(in the rows, 128 means zero)
Each named turn below is shown by a few rows before and after it. Which turns, in which order, take the first row of each later pair to the second? The first pair is answered.
J575 (before -> after):
[175 167 151 108 129  92 138 140 146 108 144  78 107 105 141 111 101 103
 165 133 117 184 127 145 118 137 122 114 173 124 123 154 146]  ->  [119 171 137  90 142  78 118 148 130 130 142  76 120 129 128  86 129 147
 157 112 107 158 124 142 117 124 114 101 118 150 114 174 167]
[140 115 194 127 117 110 118 131 112 119 121 119  77 132 131 140 101 125
 125 140 169 177  89 130 188 100 140 136 139 134 153 151 104]  ->  [ 82 120 164 115 130 114 100 129 113 137 125 116  74 155 105 117 118 160
 125 108 169 140  98 132 179  87 119 120 121 155 149 166 118]
[175 145 161 129 119  99 127 137 124 131 115 122 140 132 173 123 123 148
 161 125 138 153 121 113 125  78 132 134 100 122 127 153 111]  ->  [109 144 120 142 130 112 113 106 139 142 130 117 131 150 111 110 130 157
 150  77 129 103 124 125 106  78 104 115 103 133 147 145 109]
[137  98 148 160 112 140 168 108 128 103 147 130 132 128 118 164 122 135
 103 134 147 130 146 126 168 147 124 127 139 120 132 111  99]  ->  [116 103 150 132 117 126 153 131 106 119 133 141 138 142 151 135 134 165
 106 145 143 138 145 109 173 140 126 132  94 127 117 143 118]
J441 (before -> after):
[ 83 118 143  93 126 128 136 139 156 141 149 142 115 135 103 109 136 139
  92 163 136 143 113 103 124 131 123 142 166  90 125 125  90]  ->  [ 82 116 140  88 130 121 139 145 160 149 142 142 110 132 111 113 131 142
  92 171 135 151 116 102 129 126 122 142 157  94 126 137  88]
[127 127 121 116 118 118 144 130 127 133 114 120 128 141 137 107 135 141
 138 132 145 160 128 129 132 115 128 132 112 136 121 161 138]  ->  [120 131  98 143 113 134 149 109 146 131 121 119 125 136 103 117 129 126
 128 106 144 136 137 140 118 134 116 126 139 135 128 134 124]
[128 150 127 143 134 127 133 119 111 123 106 112 115 144 113 148 150  95
 142 121 120 116 120 129 120 142 128 112 124 115 102 119 134]  ->  [140 148 138 136 136 109 133 135 108 119 105 114 112 143 128 142 156 106
 150 136 120 123 119 119 134 141 137 112 108 125 101 134 140]
[166 137 148 128 122 118 135 134 138 102 114 121 127 106 126 150 142 125
 137 161 129 159 132 127 136 144 108 130 142 116 139 104 114]  ->  [113 131 130 118 131 110 105 141 124 115 114 117 140 132 106 122 159 173
 137 142 125 134 130 134 142 133  92 120 107 142 139 132 133]
J696 (before -> after):
[105 130 117 147 130 128 117 107 138 102 134 142 116 128 108 135 106 126
 123  94 130  90 145 132 110 127  83 120 146 118 141 133 116]  ->  [134 138 152 131 119 107  94 144 113 101 142 124 121 126 146 132 109 163
 138 132 130 137 140 132 133 112  99 126 111 122 137 168 125]
[ 91 138 123 115 125  89  79 153 121 143  63 126 102 167 133 148 123 146
 145 110 134 106 115 103 134 116 146  78  84 196 175 168 157]  ->  [ 70 128  95 129 130  98  93 126 143 143  64 127  99 169 105 144 121 118
 139  85 129  75 121 112 116 131 143  68 112 187 168 147 153]
[141 120 145 136 118 117  87 164 123 126 133 107 151 123 127 158 132 175
 131 139 147 159 134 176 134 127 101 169 124 150 169 118 150]  ->  [102 129 108  82 132 105 139 157 135 145  92 150 157 146 175 128 143 128
 124 136 119 134 135 129 121 162 128 164  97 136 102 117 177]
Now pairs of rows:
Each pair is 2 to 3 turns apart.
[129 134 157 132 119 121  99 141  93 122 143  81 130 109  99 127 146 214
 155 121 166 158 149 139 145 113 120 161 111 140 173 131 138]  ->  [102 142 126  71 131 111 152 142  96 143  95 124 142 144 175  94 159 173
 143 135 144 148 143  91 139 145 162 159  82 118 102 136 162]  J575 then J696
[107 117 144 146 117 137  87 142 119 116 151 115 146 111  81 135 131 174
 124 114 148 143 136 172 141  96 120 128 128 175 188 120  96]  ->  [112 123  98 123 127 147 173 104 166 120 104 163 128 116 112 133 116  75
 108 100 128 115 137 141 106 154 152 122 165 135 141  75  92]  J441 then J696 then J696
[ 99 139 132 126 126 118  85 141 114 144 147 124 129 130 121 128 135 182
 130 126 140 129 118 137 132 114 121 127  98 149 145 152 147]  ->  [145 138 132 106 123 113 137 143 128 129 111 155 125 119 182 136 120 125
 131 166 131 147 122 103 140 136 156 142 116 119  98 130 144]  J696 then J575 then J575
[159 107 144 150  94 103 117 164  82 129 197  64 121 103 111 123 117 188
 167 149 181 161 164 130 148 140 112 106 115 134 160 140 148]  ->  [168 109 110 120  97 114 216 138 125 121 150 115 112 108 171 127 105  81
 146 150 158 145 164  88 125 195 150 105 159  90  95  99 144]  J696 then J575 then J575
[ 95 141  84 116 151 137 117 123 111 113 109 142 143 134 152  97 154 120
 127  94  92 104 114 104 110 134 106 135 102 133 101 107 137]  ->  [109 139 103 101 142 126 126 142 102 107 105 137 146 129 182  97 152 126
 137 118  94 125 110 103 115 136 115 140  98 125  91 117 134]  J441 then J441
[136 163 108 171 107 119 119 120 120 133 134  84 141 189  81  70 172 213
 131  88 144 158 115 156 114  94  97 107 115 180 132 156  99]  ->  [152 161  77 155 108 139 209  80 176 125 100 134 121 189 121  86 152 102
 116  89 126 138 110 135  81 151 119 112 181 129  90  97  85]  J575 then J696 then J696
[ 96 128 117  96 117 136 124 117 117 136 111 135 122 171 127  97 153 146
 113 104 120  89 120 123 140 116 119 127 104 132 115 132 134]  ->  [145 127 133 150 110 146 110 108 129 110 139 120 114 146  89 131 123 133
 118 118 136 109 128 155 142 112 108 131 150 129 161 116 106]  J696 then J696 then J575
[190 125 152 146 122 124 148 130 140 105 131 128 115 113 127 159 115  88
 129 151 134 153 131 132 120 133 141 143 168 109 142 102 117]  ->  [ 83 129  86 122 147 139 142  98 140 135 121 140 119 150  95 121 138 107
 117  99 118  78 127 130 100 147 112 121 140 130 119 115 137]  J575 then J696
[162 126 149 137 110 134 145 140 146 108 124 130 128 114 156 155  96  86
 130 149 142 152 138 117 132 136 150 136 153 112 133 119 131]  ->  [112 121 138 140 118 126  83 140 118 117 154 107 130 127 113 134 117 152
 137 125 148 138 137 140 144 106 118 123 111 149 160 155 140]  J575 then J696 then J696
[172 118 139 173 109 145 132 106 153 107 135 132 117 104 127 148 109  91
 126 143 135 156 123 142 132 118 130 137 178 117 153  91 105]  ->  [107 125 111 167 118 153 105  87 146 126 148 125 123 124  77 126 124 126
 124 102 134 106 131 157 123 112 102 122 158 142 158 102 118]  J441 then J441
[ 85 147 122 107 116 149 146 101  95 167 136 134 114 153 165 129 116 117
  96  89 130 108 123 114  96 134 136 143 136 144  84 149 110]  ->  [142 143 165 152  92 151 123 113  96 145 170 115 111 122 147 166 101 128
 110 111 146 153 126 133 109 116 125 153 167 142 140 147  91]  J575 then J696
[191 120 163 165 102 116  78 139 122 109 181  70 132  95  95 161  86 148
 140 140 140 169 125 166 164 112 130 144 157 148 191 126  90]  ->  [ 70 125  65  57 136 105 149 120 135 168 104 140 133 166 164  89 131 115
 120 114  94  88 121  91 137 162 170 117  87 124  72 135 145]  J575 then J696
[121 147 136 102 143 115 190 111 157 122  97 143 122 134 164 125 127  96
 107 168 109 125 144 111 116 137 135 132 133 104  67 132 124]  ->  [ 98 145 120 140 141 138 177  83 178 111 118 132 115 123 104 128 124  92
 105 134 114  87 152 133 103 137 104 124 168 111  90 116 114]  J441 then J575
[138 138 104 145 146 129 156 124 144 106  97 161 122  95 125 157 115  87
 172  99  96 113 140 132 101 145 109 138 180 143 139  89  99]  ->  [158 140 130 162 132 123 118 141 129  95 124 136 127  80 112 177 104 129
 182 104 109 139 143 147 117 119 103 143 172 152 169 104  96]  J696 then J441 then J441
[ 95 118 107  99 144 122 120 133 113 153 134 130 124 156 130 104 123 156
 129 131 126 132 133 124 141 133 121 114  91 140 110 141 138]  ->  [142 122 145 128 127 125 115 143 116 129 149 110 121 125 132 132 112 154
 138 155 140 170 122 131 147 122 134 124 105 138 135 138 121]  J575 then J696
[164 115 140  96 127 108 107 161  66  67 153 141 136  79 163 215 125 109
 117 154 104 142 142  83 146 104 154 164 161  95  79 131 116]  ->  [ 67 106  72  96 145 119  71 130  64  89 164 130 126 112  82 179 148 148
 108  76  99  57 157 106 124  92 107 141 133 125  87 141 127]  J575 then J696
[181 153 163 185  94  98 112 109 136 100 160 131 123 121 115 187 110 168
 128 146 135 163  82 103 152  83  96 161 151 134 173 188  94]  ->  [166 158 160 154  99  80 105 131 120 120 148 140 132 145 149 173 122 187
 132 152 121 163  78  85 164  78 113 160 114 140 151 213 117]  J441 then J441 then J575
[ 90 153 122 146  95 124 104 161  79 139 152 111 121 166 122 153 120 193
 132 124 137  68 142 148 136  84  96 101  98 162 118 140  90]  ->  [134 151 115 181  90 147 148 129 109 116 148 124 111 138 118 185  93 112
 123 123 127  66 144 150 117 113 105 110 168 122 125  81  61]  J696 then J575
[ 59 141  68 124 147 126 116  85 146 167 112 148 145 150 100 122 159 126
 109  89 125  50 120 117 100 119 129 116 138 133 116 133 175]  ->  [146 151 131 108 127  99 135 142 131 147  89 149 148 134 210 140 152 117
 123 177 128 145 101  70 135 109 177 140 114 109  86 160 176]  J696 then J575 then J696
[177 125 184 136 110 109  93 162 126  73 140  94 137 111 142 148 144 145
 161 149 167 178 144 136 147  97 145 143 103 142 155 153 116]  ->  [ 69 118 103  85 137 110 117 132 135 120 109 129 138 157 136  97 180 145
 140 100 139  95 144 119 123 120 148 121  61 147  94 163 142]  J575 then J696
[146 135 162 127 115 108 120 139 149 124 160 140 118 111 114 143 105  95
 127 125 139 153  94 126 137 114 112 113 177 120 141 104 129]  ->  [ 87 130 118  92 129 109 128 123 144 148 144 160 124 146 116 113 122  97
 114 101 135 113  94 111 122 129 117 104 158 124 105 107 143]  J575 then J696
[118 139 142 133 136 105  94 142 101 131 130 118 132 112 141 109 134 174
 137 128 129 146 123 132 155 123 127 117 104 149 140 159 141]  ->  [ 86 136  90 120 135 121 143 106 135 140 111 148 130 127 121 101 133 115
 124  95 114  94 128 128 116 152 135 112 134 135 119 123 141]  J575 then J696 then J696
[193 148 173 224 161 177 201 111 148  69 102 134 127 112 110 160 144  71
 124 142  89 167 137 107  96 166 127 112 183 109 149 119 116]  ->  [ 72 146 115 207 193 176 154  87 135 109 108 131 140 148  45 111 182 137
 117  81  81  85 142 123  76 152  92  84 131 146 151 152 142]  J575 then J575
[152 136 118 140 118 163 139  64 153 125 124 156 130  97 117 169 130 116
 139 127 108 154 109 147 160 116 143 143 163 132 131  94  77]  ->  [104 139  91  91 127 146 142  67 137 159  99 167 133 130 147 139 155 139
 131 123  91 127 105 125 155 120 155 133 108 136  89 120 104]  J696 then J696 then J575
[ 77 132  86 167 111 156 109 104 165 147 149 102 114 115  79 134 107 106
  98  94 140 135 176 145 104 121  83 123 170  90 126 100 112]  ->  [ 69 131  68 140 119 154 143 105 170 160 113 129 119 133 127 120 110  87
  93 101 129 123 172 126  99 140 113 118 156  74  84 104 120]  J696 then J696 then J575
[ 50 147  70  81 120 132 152 102 135 130 101 140 127 168 147  96 131 118
 160 104 131  88 133 121 130 160 139 134  75 118  78 145 142]  ->  [164 141 159 164  89 140 102 130 127  78 157  93 125 112 114 152  93 131
 183 143 168 176 138 169 161 121 122 163 129 127 172 130 103]  J575 then J696
[130 136 110 150 121 157 129 102 156 117 167 129 122 105  62 133 117 102
 138  75 140 105 135 166 125 134  94 131 175 114 169 129 100]  ->  [156 139 125 148 114 155 130 109 152 112 169 131 115  98  75 147 107  91
 145  87 136 123 132 169 126 135 103 135 189 103 166 119  98]  J575 then J575 then J575
[168 130 164 158  95 141 118 122 121  57 143  57 100 106 107 164  97 136
 108 163  97 126 125 133 120 113  87 167 156  92 137 152  86]  ->  [ 92 131 138  95 108 124 111 139  99  95 117  66 109 152 135 107 140 191
 108 154  81 105 116 103 125 100  99 149  74 111  97 201 133]  J575 then J575 then J696
[111 127 144  99 140 142  97 165  30 154 104 113 150 104 197 129 169 143
 119 170 127 144 136 109 108 110 194  77  68 125  98 114 173]  ->  [ 84 120 130 102 148 151  91 161  36 158 110 113 148 112 182 112 181 157
 117 149 117 127 133 113 103 109 189  75  65 141  92 121 177]  J575 then J575 then J575
